Each path below is one point turned by a fixed rotation once a step. After each direction that follows a path, write how fast that rotation turns it, in degrees a step (0 if it stays still).
Each turn is a multiple of 5 degrees from 10 to 175, or 0.
Each row of a path follows its step; steps can be skipped.

step 1: [1.80 1.50 0.84 1.49 -0.28 0.67 -5.34 1.78 -0.45 -1.22 3.02 -1.38 1.70 -2.61 0.49 -0.49 0.06 1.24 2.36 0.99 1.23 -0.91 -0.81 -2.04 -2.63 0.19 -2.33 -0.71 3.38 0.00 1.92 -1.71 -0.12 1.11 1.28]
step 2: [0.14 -1.74 -2.75 0.54 0.85 0.25 1.27 0.54 -0.44 2.91 1.80 -1.47 -0.96 -1.63 0.23 0.53 -2.34 2.96 3.02 2.50 -1.49 -0.63 -1.72 -3.81 -2.39 0.58 -1.22 0.55 0.63 0.84 0.20 -1.39 -1.20 -0.98 4.13]
step 3: [-0.08 -0.93 -2.75 0.63 -2.82 -0.26 -1.33 0.97 1.55 0.20 1.88 -3.91 0.56 0.84 2.59 -2.50 -2.57 -0.88 1.77 4.21 -0.97 -0.21 -0.12 0.80 0.62 2.85 -0.22 0.70 0.77 2.74 -1.69 -2.03 0.82 -1.10 -0.14]
step 4: [-0.52 -0.70 -0.69 3.45 -1.61 1.47 0.37 2.93 -1.00 -0.75 1.22 -1.25 2.35 -1.50 -1.51 -3.73 -0.24 0.93 1.64 2.14 1.88 -0.09 -2.56 -0.44 0.37 -1.33 -2.11 1.16 0.89 -0.73 -3.96 -0.98 -0.76 3.08 0.33]
step 5: [-2.24 0.90 0.05 -1.09 -0.38 2.88 -1.14 1.59 -0.61 -0.94 0.14 -3.13 1.35 -3.90 -0.43 -0.80 2.07 1.25 2.39 2.94 -2.89 -0.89 0.14 0.03 -1.22 -0.50 -3.29 -2.23 2.72 0.97 0.83 -0.13 -0.17 0.96 2.34]
step 6: [-1.74 -1.68 -1.51 0.54 -2.14 -0.42 -0.24 1.44 1.33 3.01 -2.66 -2.42 0.17 -2.15 -1.01 -0.37 -3.31 0.01 1.04 1.73 -2.47 -0.65 -1.09 0.01 -3.89 2.12 0.02 1.59 0.89 0.82 0.43 -0.24 -3.79 1.39 2.05]
step 8: [0.10 0.59 -2.69 2.45 -1.06 0.07 2.91 2.43 -1.01 -1.36 2.75 -1.78 1.66 -2.84 1.32 -0.37 0.91 0.47 1.58 0.49 0.94 -4.45 -1.90 -1.95 -1.68 -0.80 -1.67 0.83 -0.59 -1.61 -0.64 0.85 -1.08 1.16 2.95]
step 9: [-1.65 -2.39 -1.54 -0.13 -2.10 -1.81 -0.55 1.35 -1.96 -1.44 0.40 -3.17 -1.09 -4.26 2.57 -0.23 -0.32 0.99 1.72 1.02 -4.16 -2.84 1.03 -0.37 0.12 1.94 -1.83 -1.78 1.41 1.15 -0.28 -1.76 0.10 0.16 -0.69]
step 10: [1.05 0.77 -1.03 3.91 -2.08 -1.85 -1.10 2.02 -3.15 3.88 -0.57 -3.17 -0.62 -1.03 -1.61 -1.80 -1.50 -1.56 1.10 0.99 -1.68 -0.19 0.27 -0.85 -1.56 0.36 0.57 0.44 1.18 1.03 -2.33 -0.94 -2.04 2.98 -0.58]
step 11: [-2.38 2.93 -1.57 1.01 0.21 2.53 0.68 3.10 -0.01 0.02 2.05 -5.32 0.36 -0.88 0.16 -0.87 2.55 -0.48 3.22 -0.53 -0.81 0.73 -0.86 -0.43 -0.67 -1.74 2.09 -1.18 0.53 1.57 -1.95 -1.30 -1.57 -0.72 0.64]
[-0.28 -1.07 0.20 -0.59 -0.71 -0.01 0.44 -1.25 -0.10 -0.13 0.96 -0.88 0.65 -0.08 -0.59 -0.14 0.49 0.15 -0.08 -0.18 0.62 -0.44 0.12 -0.11 -1.17 -1.35 0.15 0.40 1.14 -0.73 0.15 0.05 0.28 -0.50 -1.00]
100
[0.32 -0.36 -0.44 1.15 0.76 0.50 -0.93 -0.62 1.36 0.00 -0.41 -0.67 0.04 -0.29 0.82 1.23 0.58 0.51 0.03 -0.49 0.40 0.46 -0.46 0.59 -0.80 0.49 0.18 0.22 -0.01 -0.83 0.97 0.67 -0.60 0.25 0.05]
60
[0.19 0.11 -0.50 -1.03 0.36 -0.11 -0.86 -0.74 -0.65 -1.00 -1.04 0.66 -0.38 -1.55 -0.48 0.20 1.08 0.27 -0.05 0.25 0.46 -0.80 -0.38 -0.78 0.25 0.37 -0.66 -0.05 0.32 -0.64 -0.06 -0.98 -0.23 0.39 0.16]
95
[-0.12 -1.00 -1.18 0.14 -0.51 -0.30 -0.63 -0.76 -0.93 -0.43 -0.52 -0.14 0.41 0.34 -0.21 -0.23 -0.63 -0.98 -0.33 0.34 0.08 0.63 -0.15 -0.21 0.71 0.43 0.24 0.77 -0.12 1.21 0.99 0.46 -0.94 0.40 -1.12]
110

step 0: [1.43 0.34 -1.57 -0.41 0.59 2.77 2.62 1.46 -2.04 1.15 0.12 -0.52 -2.73 -2.16 -0.42 -1.92 0.85 1.82 0.96 1.32 2.21 1.36 -2.56 -2.55 0.29 -1.50 -1.61 0.69 -1.00 3.71 1.07 2.08 1.25 0.48 0.37]
step 1: [-2.89 0.80 -1.31 -2.96 0.50 -1.20 -0.22 -0.12 1.98 -1.28 1.45 1.58 -0.08 2.93 2.90 0.23 1.92 -1.31 2.15 -0.85 2.95 -0.80 -2.97 -0.79 -0.45 0.17 0.96 -0.30 0.26 -2.18 -1.82 0.99 1.09 -2.37 -2.16]
step 2: [-0.48 0.73 -2.41 0.27 -1.15 -1.81 -2.96 0.65 0.44 3.22 -2.15 -1.67 -0.49 -1.19 -0.57 -1.27 -2.08 0.43 1.68 -1.35 0.98 0.73 -1.04 3.06 0.26 -1.31 0.21 4.16 -0.35 0.20 1.65 0.65 1.17 0.20 3.26]
step 4: [1.26 -3.30 -0.66 -2.54 1.22 -1.76 -2.67 -2.31 -1.54 0.66 -2.64 -1.19 -2.69 1.07 0.17 1.22 -0.64 0.77 -0.58 1.62 -1.66 -1.22 1.36 -1.25 -2.91 2.48 2.62 1.77 -0.29 -1.13 0.15 -0.79 -0.75 -1.75 0.48]
step 6: [1.52 2.76 2.69 -0.93 0.68 -2.48 -1.38 -0.36 -0.94 -1.00 2.88 0.09 1.32 2.05 -1.50 0.40 2.41 1.88 0.84 0.10 0.53 1.49 2.39 -1.88 0.27 3.65 0.12 1.10 2.53 1.08 -1.47 1.50 0.19 -1.50 0.07]
step 7: [1.93 1.10 1.01 1.68 -3.70 -1.23 1.83 -1.32 -1.83 0.64 -0.65 0.68 1.65 0.33 2.68 -0.79 -3.80 -2.11 -0.88 0.07 1.95 -0.29 1.75 1.23 -2.57 -0.77 -1.31 -0.41 -1.64 1.03 1.27 -0.59 1.87 -2.66 0.28]
step 8: [1.28 1.66 2.47 1.01 0.32 -0.67 1.77 1.52 1.99 -0.33 0.54 -1.26 -2.75 0.40 -2.74 -1.65 0.51 1.31 -2.85 -3.67 -0.77 0.83 -0.41 -1.49 2.46 -1.67 0.07 -1.31 1.79 -2.86 0.52 -1.97 1.46 -1.46 -0.46]
step 9: [-1.11 -3.27 -0.31 0.57 -0.56 -2.71 -0.28 -0.82 -1.39 1.65 0.73 -1.90 0.95 2.56 -1.29 -2.37 2.48 -4.68 -1.96 1.53 -0.28 0.73 0.80 0.56 0.57 0.35 1.25 -1.83 -2.86 0.85 0.23 1.72 -0.23 0.27 -0.16]
step 10: [0.93 -2.11 2.34 1.35 1.91 0.25 0.17 0.48 2.71 -4.92 -2.07 -1.34 0.07 -0.56 -0.93 0.56 -1.09 -0.20 -0.83 -1.25 1.10 0.01 -0.09 2.00 -2.27 -3.86 -0.90 1.18 -0.04 0.64 -1.64 0.50 -0.06 2.58 -0.50]
step 11: [1.48 -0.52 -2.67 -2.19 1.76 0.62 -0.86 0.67 -1.81 -0.04 4.09 -0.27 1.95 -0.24 -1.49 -4.05 0.43 2.17 1.06 1.08 1.01 -0.05 1.91 -0.95 -0.46 -0.61 0.63 -1.98 0.19 -1.24 2.22 -0.35 -1.01 3.31 -0.92]
[-0.82 -0.92 -1.04 -0.02 -1.04 -0.21 0.36 -0.43 -0.15 -0.27 1.44 0.10 1.41 -0.08 0.30 0.25 -0.21 -0.62 0.30 0.25 0.24 -0.94 0.13 -0.17 0.49 -0.60 -0.94 -0.81 -0.41 -0.42 -0.15 -0.84 -0.46 -0.64 -0.17]
175
[1.66 -0.62 -0.50 0.42 0.46 -0.10 -0.60 -0.37 0.37 -0.03 0.40 -0.74 -0.26 -0.40 1.15 0.10 -0.31 0.52 -0.16 0.32 0.08 0.26 -0.07 -0.20 0.46 0.60 -0.05 -0.72 -0.64 -0.01 -1.89 -0.19 -0.48 1.05 0.24]
60
[0.52 -0.21 -0.05 -1.08 -0.54 -0.57 0.71 -0.11 -0.81 0.58 -0.90 -0.53 0.74 0.36 -0.23 -0.01 1.00 0.85 -0.13 1.05 0.69 0.48 -0.01 0.05 0.41 0.07 -0.24 0.30 -0.57 -0.67 0.74 -0.62 -0.11 0.66 1.54]
160
[-0.12 0.29 -0.56 -0.66 -0.22 -0.56 1.07 -0.03 -0.07 -0.10 -0.79 -0.26 -0.67 -0.37 -1.29 0.13 -1.35 -0.37 0.70 0.23 -0.07 1.03 -0.45 1.04 -0.36 -0.01 -0.79 -0.69 0.08 0.98 -0.88 -0.48 -0.60 -0.27 0.00]
145
[0.62 0.25 0.41 -1.66 0.21 0.65 0.10 1.05 -0.27 0.19 1.10 1.09 0.18 -0.52 0.61 0.60 -0.13 0.08 0.23 -0.93 0.93 0.68 0.56 -0.43 -0.47 0.33 -0.49 -0.23 -0.52 0.64 -0.09 0.44 0.19 -0.68 0.72]
60
[0.52 -0.76 0.37 -0.03 0.52 -0.43 -0.24 -0.13 0.12 0.01 -0.29 0.91 0.17 -0.82 0.38 -0.84 0.08 0.86 -0.36 0.26 -0.05 -0.87 -0.56 1.45 0.35 -0.73 0.09 -0.98 1.19 0.21 0.13 0.59 -0.16 -1.10 1.02]
130
[0.29 -1.11 0.01 1.23 0.08 1.12 0.60 0.21 0.29 0.45 -0.94 -0.71 0.68 0.81 -0.10 0.32 -0.88 0.54 0.78 -0.80 -0.08 -0.65 -0.06 -0.05 -0.05 0.01 -0.64 0.18 -0.85 0.84 0.30 0.59 0.77 -0.38 0.81]
145
